In the data rows, the value 128 means zero.
Some points:
137 101 138 86 82 139 125 168 145 103 185 142 154 155 107 122 112 139 133 146 147 154 85 136 166 151 154 138 125 162 117 106 136 80 131 114 69 81 88 77 98 120 104 132 100 188 116 147 116 126 116 92
131 74 149 170 178 141 148 144 120 54 145 114 146 127 140 129 154 78 154 143 148 112 116 126 109 64 66 115 153 130 108 130 159 131 78 188 102 110 108 165 157 143 150 138 114 107 118 121 118 157 125 147
105 124 122 179 161 132 106 89 151 54 128 97 169 124 142 112 98 174 148 65 93 108 110 165 91 148 98 109 124 114 99 129 139 154 136 129 115 167 92 109 118 109 73 176 139 102 143 112 201 90 131 141
154 145 127 162 114 169 153 176 199 210 131 135 167 139 174 94 87 128 116 120 157 141 80 101 85 134 67 120 42 171 152 157 99 64 173 98 79 153 120 91 188 65 98 199 119 119 129 109 124 131 165 90
136 129 139 92 219 118 124 158 159 77 109 150 137 106 77 129 137 113 101 111 158 121 157 117 148 100 202 115 143 99 144 92 148 121 146 130 156 145 143 116 148 137 160 94 138 51 150 129 116 162 143 127
161 122 175 126 102 167 132 112 80 112 124 80 187 169 108 83 79 195 164 149 157 157 169 148 122 130 111 129 188 145 142 121 158 166 167 173 117 149 144 147 125 101 98 145 201 158 118 74 123 158 139 190
127 116 35 121 101 171 150 169 129 132 175 87 183 172 135 105 179 91 88 106 127 98 174 124 111 110 145 106 134 152 87 157 148 119 50 90 100 158 163 148 83 75 133 149 119 156 154 135 152 96 148 132
120 128 192 120 143 183 51 154 137 106 116 96 159 132 114 167 136 143 115 125 111 150 142 139 115 89 90 121 144 162 99 176 78 138 94 142 186 152 160 115 139 109 178 98 134 105 101 165 185 126 108 206
108 133 101 104 134 147 128 182 229 136 151 123 108 135 162 128 138 86 180 141 160 187 108 80 152 127 130 155 113 146 107 128 74 148 116 99 163 164 103 152 55 152 86 89 106 125 120 129 151 147 151 94
159 178 127 117 112 77 165 108 109 152 153 148 84 170 71 182 135 125 103 91 137 70 127 200 165 85 147 136 135 133 134 163 142 175 158 124 120 151 98 134 149 191 111 118 149 139 86 93 131 169 41 155
167 149 120 94 80 90 150 106 81 133 164 125 106 176 72 178 65 117 155 119 165 36 128 126 103 184 107 169 169 66 67 84 151 135 112 148 139 120 118 137 134 93 117 200 173 110 120 140 130 140 159 124
123 140 147 176 106 125 193 75 88 116 128 141 81 187 143 129 138 135 136 203 108 73 175 142 182 151 172 151 100 105 134 102 85 106 158 132 125 100 96 120 158 97 120 112 99 83 79 120 113 130 108 146
114 189 140 205 174 83 101 143 173 219 135 102 154 132 174 130 111 101 76 100 157 183 98 127 153 190 108 85 92 133 65 158 119 101 167 95 135 89 115 101 131 113 71 117 160 126 129 150 89 126 122 78
83 93 119 153 103 123 122 176 66 147 143 179 117 169 156 91 141 197 112 86 131 100 125 162 142 134 107 173 117 132 110 131 150 118 150 105 189 109 145 126 122 90 164 91 168 146 135 148 129 100 160 117
121 99 158 73 109 91 125 126 127 129 133 120 127 148 138 118 178 141 92 135 86 107 161 71 193 114 120 138 151 118 214 123 95 94 106 111 132 92 129 165 72 140 133 182 113 121 131 130 154 145 106 82
158 113 112 134 108 140 88 139 134 147 120 114 184 124 107 142 168 61 115 139 99 118 112 143 115 126 107 137 165 54 153 126 109 137 104 158 175 90 169 96 179 171 131 88 76 144 121 76 126 103 148 136
162 107 187 102 117 156 166 103 122 119 37 169 100 72 104 127 152 155 146 116 153 111 96 166 168 114 153 124 130 96 108 117 157 134 103 114 157 178 134 182 103 66 102 173 94 143 112 126 119 96 125 165
79 125 132 137 139 116 136 81 191 111 136 87 122 63 128 84 108 172 166 119 169 102 122 120 110 144 129 111 118 143 148 219 153 154 151 122 141 99 138 86 151 120 145 137 114 145 70 154 128 101 128 100
120 61 129 129 147 147 138 142 86 205 127 93 121 158 92 154 108 108 77 152 150 87 106 66 114 149 135 135 181 174 146 123 91 145 108 125 151 150 88 137 78 160 161 74 107 129 137 135 102 126 131 110
126 149 131 94 115 159 149 164 116 126 59 130 85 147 92 145 121 87 176 203 98 59 147 120 182 129 122 133 121 116 126 148 116 154 157 131 134 108 100 118 121 164 172 94 218 192 174 138 92 118 126 116
164 112 93 94 139 107 141 155 141 114 115 161 167 110 181 72 65 141 166 65 150 124 147 142 117 122 119 80 123 165 128 91 52 115 107 117 84 104 191 136 148 86 111 111 90 156 134 152 136 51 128 127
131 156 97 155 108 131 150 150 48 62 140 151 85 92 108 218 165 87 118 176 139 134 135 72 181 110 90 138 156 132 159 111 96 120 181 100 158 141 109 134 119 163 152 135 96 171 118 105 84 139 138 179
73 134 163 182 118 173 147 93 133 120 72 187 162 114 118 122 133 142 156 93 118 135 103 96 138 132 167 114 60 165 190 117 139 86 84 130 153 88 164 121 148 176 58 145 151 115 144 143 99 100 95 132
88 114 176 174 156 133 122 194 157 167 157 148 114 73 202 127 86 149 143 118 124 161 128 108 88 216 181 125 20 93 151 172 109 148 133 136 87 93 99 120 112 145 104 117 131 100 107 176 103 124 150 178
118 125 174 133 80 109 93 93 126 55 112 122 68 110 111 105 109 106 150 120 128 162 150 156 111 124 165 73 103 87 132 131 133 173 118 45 149 128 138 183 194 131 148 124 113 123 182 104 168 161 124 153
136 121 116 117 160 142 170 90 129 122 135 95 104 91 98 134 107 135 194 54 90 184 186 159 147 104 110 107 155 117 72 132 144 112 114 118 148 133 187 117 158 135 118 148 126 144 181 100 137 140 136 171
162 173 124 134 152 168 65 95 106 97 108 187 80 105 116 87 166 163 142 127 151 158 176 133 80 122 103 111 149 92 101 188 135 120 121 126 129 108 86 132 102 175 129 107 96 83 139 108 111 148 94 161
167 132 104 100 123 97 107 127 109 153 162 70 173 87 87 104 201 127 181 122 149 158 191 103 66 107 124 167 115 115 134 99 101 145 168 160 140 168 97 116 135 79 114 146 147 168 144 130 109 83 96 149
70 106 186 158 120 87 125 83 142 126 133 193 117 96 159 68 122 133 125 85 103 105 155 116 150 150 130 145 148 129 79 120 189 101 147 142 42 219 177 134 161 120 56 140 110 94 162 152 97 163 112 121
170 78 67 91 106 90 129 113 76 131 137 184 141 152 124 154 119 119 191 195 66 130 137 129 146 158 135 75 136 135 162 107 177 138 119 138 174 153 84 162 139 89 129 122 92 151 115 125 159 110 115 111
133 129 64 51 124 164 123 129 75 118 131 81 99 114 124 114 138 114 108 155 131 108 134 199 145 152 97 173 167 154 170 134 113 161 129 133 134 139 119 158 155 129 124 135 151 103 132 163 53 153 138 111
158 160 149 113 153 146 146 115 138 170 169 119 172 140 138 67 115 126 115 121 82 124 91 100 120 83 127 149 166 93 143 90 132 108 77 89 120 147 102 117 158 122 180 129 139 197 119 166 121 106 109 143
130 121 164 150 51 120 116 58 109 167 78 119 109 77 128 51 70 177 125 97 120 144 81 111 162 110 129 79 88 178 86 94 162 140 113 165 98 135 120 104 144 113 133 169 149 22 102 108 155 125 111 184
180 164 123 160 201 123 97 126 115 163 106 105 106 149 98 121 148 87 146 164 127 147 87 128 130 148 152 181 88 171 131 132 134 117 150 101 86 111 182 118 90 143 156 134 120 146 86 144 158 193 175 103
72 139 149 87 172 133 68 154 112 91 103 122 126 129 201 115 181 104 144 59 129 174 104 124 97 126 204 125 203 165 143 185 117 125 101 168 127 141 144 138 121 99 156 112 143 137 109 61 189 83 160 120
112 115 69 129 116 89 97 156 199 121 117 114 165 142 159 160 84 133 105 120 68 126 108 109 83 116 156 98 108 167 139 100 132 74 136 113 129 102 144 136 95 78 156 139 102 156 130 83 58 131 120 106
139 89 97 92 128 78 153 68 124 94 150 158 83 144 140 162 121 156 35 167 126 112 49 98 138 131 149 148 109 127 97 140 108 126 166 146 97 135 167 163 119 165 129 152 167 112 173 129 127 128 118 93
68 157 157 191 137 110 131 155 210 200 165 152 135 52 128 104 145 170 142 146 102 141 48 129 62 122 129 94 83 75 177 132 116 125 130 121 70 86 140 116 77 122 78 43 178 90 87 125 168 170 140 101
166 129 101 126 91 128 141 75 161 94 95 156 118 206 95 189 155 136 101 103 136 165 161 136 204 145 85 166 160 101 137 87 126 191 124 130 58 165 139 109 142 139 176 173 126 116 146 124 111 107 139 97
96 188 106 109 144 118 101 167 102 178 134 106 159 130 112 204 138 106 79 166 139 135 143 155 115 102 101 151 131 124 143 115 183 145 149 171 155 72 112 171 135 169 148 105 45 129 191 122 164 94 132 105
155 132 115 119 144 158 130 172 119 125 172 98 70 149 151 174 128 105 70 156 126 154 164 145 69 51 117 112 143 135 104 118 132 145 133 143 199 115 120 90 109 183 115 102 107 163 118 196 108 110 157 55
99 126 103 139 109 96 176 95 103 120 82 116 133 111 162 175 136 115 87 201 161 121 161 151 98 173 133 169 121 106 139 92 139 89 111 158 155 128 104 79 104 200 198 85 157 112 114 134 162 214 108 128
These points spread out most along one direction. Take the direction at right angles to it along which they spread out most. Go by this last direction. Where along it does each point below lie, from 0 to 99? The average is 50, and the first point in the table lies past the average. One standard deviation of the points above along it is 16.
167 149 120 94 80 90 150 106 81 133 164 125 106 176 72 178 65 117 155 119 165 36 128 126 103 184 107 169 169 66 67 84 151 135 112 148 139 120 118 137 134 93 117 200 173 110 120 140 130 140 159 124 35
114 189 140 205 174 83 101 143 173 219 135 102 154 132 174 130 111 101 76 100 157 183 98 127 153 190 108 85 92 133 65 158 119 101 167 95 135 89 115 101 131 113 71 117 160 126 129 150 89 126 122 78 72
170 78 67 91 106 90 129 113 76 131 137 184 141 152 124 154 119 119 191 195 66 130 137 129 146 158 135 75 136 135 162 107 177 138 119 138 174 153 84 162 139 89 129 122 92 151 115 125 159 110 115 111 46
70 106 186 158 120 87 125 83 142 126 133 193 117 96 159 68 122 133 125 85 103 105 155 116 150 150 130 145 148 129 79 120 189 101 147 142 42 219 177 134 161 120 56 140 110 94 162 152 97 163 112 121 22
120 61 129 129 147 147 138 142 86 205 127 93 121 158 92 154 108 108 77 152 150 87 106 66 114 149 135 135 181 174 146 123 91 145 108 125 151 150 88 137 78 160 161 74 107 129 137 135 102 126 131 110 73
72 139 149 87 172 133 68 154 112 91 103 122 126 129 201 115 181 104 144 59 129 174 104 124 97 126 204 125 203 165 143 185 117 125 101 168 127 141 144 138 121 99 156 112 143 137 109 61 189 83 160 120 50
130 121 164 150 51 120 116 58 109 167 78 119 109 77 128 51 70 177 125 97 120 144 81 111 162 110 129 79 88 178 86 94 162 140 113 165 98 135 120 104 144 113 133 169 149 22 102 108 155 125 111 184 15
131 74 149 170 178 141 148 144 120 54 145 114 146 127 140 129 154 78 154 143 148 112 116 126 109 64 66 115 153 130 108 130 159 131 78 188 102 110 108 165 157 143 150 138 114 107 118 121 118 157 125 147 45
73 134 163 182 118 173 147 93 133 120 72 187 162 114 118 122 133 142 156 93 118 135 103 96 138 132 167 114 60 165 190 117 139 86 84 130 153 88 164 121 148 176 58 145 151 115 144 143 99 100 95 132 42
112 115 69 129 116 89 97 156 199 121 117 114 165 142 159 160 84 133 105 120 68 126 108 109 83 116 156 98 108 167 139 100 132 74 136 113 129 102 144 136 95 78 156 139 102 156 130 83 58 131 120 106 66
167 132 104 100 123 97 107 127 109 153 162 70 173 87 87 104 201 127 181 122 149 158 191 103 66 107 124 167 115 115 134 99 101 145 168 160 140 168 97 116 135 79 114 146 147 168 144 130 109 83 96 149 48
136 129 139 92 219 118 124 158 159 77 109 150 137 106 77 129 137 113 101 111 158 121 157 117 148 100 202 115 143 99 144 92 148 121 146 130 156 145 143 116 148 137 160 94 138 51 150 129 116 162 143 127 48
